Input:
[[-55.9  73.4  -4.0  13.0  61.8   9.7]
 [-45.8  62.5 -16.9  19.5  55.5 -18.0]]
Output: 55.5

Input: [ 68.7  -4.8 -57.3  48.1  16.6  38.4]
Output: 16.6

Input:
[[-19.6  22.0 -80.3  44.8 -40.1   9.1  10.9]
 [ 41.1  15.4 -26.3  44.4  35.4  -5.5   3.9]
 [-38.3 -49.9 -42.5 -38.2  13.8 -11.5  34.7]]
Output: -11.5

Input:
[[-23.8 -77.1 -58.7  60.0  10.0  79.3]
 [ 63.6  13.9 -11.5 -11.5   9.6  26.4]
 [-50.4  -6.1  -5.7   4.0  -1.9   3.5]]
Output: -1.9

Input:
[[-85.1 -29.3  73.9 -58.7 -81.6  70.7]
 [ 55.6   8.7 -53.8  36.8  56.5 -44.1]
 [ 53.1  66.2 -45.0  64.3  44.6 -45.1]]
Output: 44.6

Input: [-23.2 -47.0  72.9  36.3 -35.8]
Output: 36.3

Input: [-77.0  73.7  45.7  48.6]
Output: 45.7

Input: [-11.6  66.6 -24.6  68.4  41.5  30.9  56.3]
Output: 30.9

Input: [ 63.8 -61.8 -23.6  13.9  -9.7 -24.6]
Output: -9.7
---
(38.640, -114.897, 12.718, 177.491, 17.335) => 17.335
((-22.2, 11.0, 1.0, 9.0, 3.1, -6.1), (13.3, -8.7, 3.1, 6.3, -2.0, -7.7), (24.3, -2.4, -5.0, -8.3, 6.8, -17.2)) => 11.0
(139.157, -168.751, -2.878, 33.687) => -2.878
(-17.30, -4.45, 10.53, 8.37) => -4.45
(62.372, 34.375, 1.405, -137.959, 172.591) => 34.375
((6.55, -12.96, -3.86, -2.38, 14.18, -0.99, -1.86), (-0.78, 5.78, -4.09, -0.49, 5.43, -1.99, -15.84), (3.52, -2.94, -1.88, -18.49, -6.66, -2.91, 2.93)) => 5.78
(1.75, -1.67, 0.31, 0.64, 0.37) => 0.37
(-137.1, -115.9, 127.4, 66.2) => -115.9
(0.050, 0.032, -0.191, 0.096, 0.026, 0.117) => 0.050
---
array([[ 0.20, -0.12, -0.02,  0.08,  0.07,  0.02],
       [ 0.10,  0.13, -0.11, -0.17, -0.17, -0.19],
       [-0.12, -0.11,  0.18, -0.06, -0.09,  0.18]]) >> 0.20, -0.19

array([-124.839, -117.060,  128.490, -121.906]) >> 128.490, -124.839

array([[-0.006, -0.181, -0.009,  0.041],
       [ 0.058, -0.187, -0.020,  0.000],
       [ 0.189,  0.174, -0.086, -0.183]]) >> 0.189, -0.187

array([ 1.7, -1.2, -0.5, -1.3,  1.2, -1.1, -0.7]) >> 1.7, -1.3

array([-19.6,  -7.7,  -4.5,   7.6,   7.9,  10.2]) >> 10.2, -19.6

array([[ 14.56,  -1.25, -17.06,   7.36,   9.39, -16.14],
       [ 21.87, -13.02,  -8.82,  20.67, -22.38,   4.97]]) >> 21.87, -22.38

array([[ 0.738, -1.577,  0.265,  1.247],
       [-0.502, -1.412,  0.815,  0.849],
       [-0.676,  1.186,  0.416,  0.132]]) >> 1.247, -1.577

array([ 17.648,   6.390,  11.970, -12.931,  13.325]) >> 17.648, -12.931

array([[ 1.0, -1.4, -2.2, -0.7,  1.3, -1.1],
       [ 0.0, -0.3,  0.1, -0.1, -1.5, -0.3]]) >> 1.3, -2.2

array([-171.976,  -85.963,   90.567,  -83.166]) >> 90.567, -171.976
---
[[-64.7 -70.5   3.5 -22.2  13.7]
 [ 43.5  69.0 -13.1  49.6 -26.5]
 [ 60.0 -46.8  46.9  24.0  41.4]] gives -26.5

[[-10.0   6.8  16.8   8.6 -18.8  -9.3   4.7]
 [ -0.7 -65.1  35.4 -44.8  20.8 -27.4  -9.5]] gives 4.7

[[-62.6  -0.1 -67.8  33.8  -7.8  69.4 -66.7]
 [ 59.1 -17.0  51.1 -40.3  39.0 -61.5  57.6]
 [ 73.7 -48.7  63.1 -63.8  41.1 -74.0  70.6]] gives 57.6

[[-21.3  69.3   5.6  16.0 -35.5   2.1]
 [ 19.1 -65.8   4.1  23.8 -36.9 -62.5]] gives 2.1

[[  4.4 -40.1  -3.7  -4.8  20.8  74.8]
 [-41.8  26.9  -7.2  -6.1   2.7  72.4]] gives 74.8

[[ 43.0  18.3  23.8  -2.1  12.4  27.5 -76.9]
 [  5.2 -25.7 -46.1 -19.9  -1.7 -47.5 -12.9]] gives -76.9

[[ -3.9   5.5 -64.1  42.6 -16.9]
 [ 23.6  23.8 -58.2  32.0 -24.3]] gives -16.9
---
Q:
[[-11.0  63.8 -76.5  26.0]
 [ 78.4 -14.4 -20.7  35.8]
 [ 50.3  47.1 -80.1  88.4]]
A: -76.5

Q: [ 76.2 -75.8  82.2  88.5  17.0]
A: 88.5

Q: [ 22.3   2.8 -50.1   7.9  66.2]
A: 7.9

Q:
[[ 42.9  48.1  15.7  31.3  66.6]
 [ 27.6  30.4  37.4  -9.8   9.0]
 [ 34.9 -12.6  19.6   6.7  33.6]]
A: 31.3

Q:
[[-54.3  38.2  35.1  52.9]
 [-67.3 -18.5  35.1 -40.8]]
A: 35.1

Q: [  2.7 -42.8 -64.5  -6.6]
A: -64.5
---
array([ 71.2, -40.0,  -3.7,  36.8, -38.4,  27.2]) yields -38.4
array([ 24.6, -24.5,  12.6,  38.9,  63.6]) yields 38.9
array([  0.0,  80.2,  26.9, -78.6]) yields 26.9
array([-49.9, -59.8, -75.3,  -5.3, -16.4,  82.4]) yields -16.4
array([-87.4,   0.0, -73.3, -59.0]) yields -73.3
array([-16.7,  19.5,  40.5, -82.7,  11.6, -45.3, -41.9]) yields -45.3
---
0.01	1.03	-0.78	0.15	-0.79	-1.27	-0.70 yields 1.03, -1.27

-0.076	0.154	0.137	-0.172 yields 0.154, -0.172

-0.12	0.06	0.11	-0.15 yields 0.11, -0.15

1.47	0.41	-1.29	-1.78	-0.87	-0.34 yields 1.47, -1.78

0.142	-0.094	0.111	0.116	-0.138	-0.113 yields 0.142, -0.138

1.3	0.4	-0.6	-0.7	-0.6	-1.2 yields 1.3, -1.2

4.3	13.9	-22.1	23.0	3.3	7.8	-5.5
0.8	7.4	-3.6	-1.5	3.9	5.3	0.8
yields 23.0, -22.1
